Questions about the table below. Indices start at 0.
1) The entry in row 0 and column 2?
2) The top-left entry?
3) The entry directly below 135?
4) The entry directly above the largest entry?
5) The entry at row 1, column 2?
6) The top entry of the column that holds the smallest entry?
7) The entry at row 0, column 1?
8) The entry at row 2, column 0?
[[128 128 128 127]
 [128 128 127 137]
 [128 128 128 131]
 [128 128 128 135]
 [128 129 128 126]
 [128 128 127 106]
 [127 128 128 128]
 [128 128 128 101]
 [128 129 127 144]]
1) 128
2) 128
3) 126
4) 101
5) 127
6) 127
7) 128
8) 128

Questions about the matrix below. Counting starts at 0.
1) Read off the entry in the bottom-left corner.
2) Read off the entry at row 0, column 2.
3) Read off the entry at row 1, column 0.
4) Read off the entry in the bottom-right corner.
5) Read off the entry just left of the largest entry.
6) Read off the entry in row 2 and column 1.
7) Read off the entry at row 0, column 1.
8) Read off the entry in row 2 and column 0.
[[131 133 122 119 122 129]
 [116 125 132 116 122 111]
 [133 133 130 124 120 130]
 [125 121 138 132 131 127]
 [127 124 128 133 131 121]
 [128 127 141 127 136 137]
 [127 133 127 133 123 125]
 [121 126 123 129 133 131]
 [132 120 112 114 102 137]
 [126 142 124 132 130 133]
 [137 124 125 124 131 125]]
1) 137
2) 122
3) 116
4) 125
5) 126
6) 133
7) 133
8) 133

W =
[[150 135 128 131]
 [137 128 104 132]
 [147 149 115 107]
 [109 152 146 108]]
Which number is the entry just left of the largest entry?
Answer: 109
The entry in the top-left corner -> 150
The entry directly below 131: 132
The entry directly above 147: 137
Which number is the entry directly below 107?
Answer: 108
Which number is the entry just right of 109?
Answer: 152
The smallest entry in the first row -> 128

Questions about the row below.
1) Find the first entry.
2) Find the third entry from the left.
3) Find the second entry from the left.
array([151, 111, 136, 126, 110])
1) 151
2) 136
3) 111

a =
[[118 132 137 112 111 130 128 143 126]
 [150 110 108 134 146 125 113 121 122]
 [114 145 139 132 120 126 144 127 139]
 [113 136 148 120 119 141 134 131 123]
 [133 130 122 145 140 123 133 113 136]
 [143 116 117 136 145 131 119 118 122]
 [122 129 139 123 127 140 128 127 120]
 [113 145 140 131 119 127 144 127 138]
 [123 126 133 110 116 133 122 144 120]
 [139 125 114 145 141 118 129 115 136]
 [125 136 126 135 124 117 137 127 141]]
Rows and columns are numbered from 0.
The bottom-left entry is 125
The entry in the top-right corner? 126
The entry in the bottom-right corner? 141
The entry in row 0 and column 0: 118
The entry at row 1, column 0? 150
The entry at row 0, column 1: 132
The entry directly below 138? 120
The bottom entry of the column that holds the smallest entry? 126
The entry at row 1, column 2? 108
The entry at row 2, column 1? 145
The entry at row 0, column 2 is 137
The entry just right of the smallest entry? 134
The entry just left of the centre entry is 136
The entry directly below the centre entry is 127
The entry in row 2 and column 0? 114
The entry at the centre? 145
The entry just right of the centre entry is 131

[[136 132 149 120 144 138 120 144 114 115 141]
 [132 124 130 124 138 133 124 142 125 134 142]
 [125 139 129 150 113 121 150 112 149 137 112]
 [124 116 113 132 123 123 132 133 141 154 135]]
The entry in the bottom-left corner?
A: 124
The entry just left of the largest entry?
A: 141
The smallest entry in the last column is 112
The maximum -> 154
The entry in the top-left corner is 136
The entry directly above 137?
A: 134
The last entry, reading row by row?
A: 135
The largest entry in the last column?
A: 142
The first entry on the diagonal from the top-right corner: 141
The fifth entry, reading row by row -> 144

arr = [130 142 116 107 136 126 106 122 128 138 147]
Read off the entry just right of the smallest entry.
122
Read off the third entry from the left.
116
Read off the second entry from the right.
138
The 2nd entry from the left -> 142

[112 135 117 147 149 135 117 119 122 127 114]
Report the entry just left of 149.
Answer: 147
The third entry: 117
The second entry from the left: 135
The first entry from the right -> 114

Questions about the array below. Rows and columns are numbered from 0.
1) Read off the bottom entry of the column that holds the smallest entry.
2) Read off the entry in row 0 and column 1.
3) Read off the entry at row 0, column 0.
4) Read off the entry at row 1, column 1.
5) Read off the entry in row 1 and column 0.
6) Read off the bottom-right entry.
7) Read off the entry in the top-right corner.
8) Read off the entry at row 2, column 2.
[[ 99 141 121 133 128]
 [138 125 131 128 133]
 [117 132 128 138 126]
 [113 134 125 112 133]
 [131 127 129 126 143]]
1) 131
2) 141
3) 99
4) 125
5) 138
6) 143
7) 128
8) 128

Questions about the row below.
1) Give the second-last entry.
2) Give the entry just left of the smallest entry.
3) Give the 5th-last entry.
4) Give the first entry.
[130 129 151 129 128 116 133 136 123 145 129 130]
1) 129
2) 128
3) 136
4) 130

129  120  132  106  101  140  110  148  105
154  101  106  120  155  125  104  139  107
107  127  152  120  125  151  133  126  108
Indices start at 0.
The entry directly below 140 -> 125
Give the entry at row 2, column 0.
Answer: 107
Give the entry just right of 151.
Answer: 133
Give the entry in row 1 and column 0.
Answer: 154
Give the entry at row 0, column 0.
Answer: 129
Give the entry directly below the centre entry.
Answer: 125
The entry in row 0 and column 2 -> 132
The entry directly below 105 -> 107
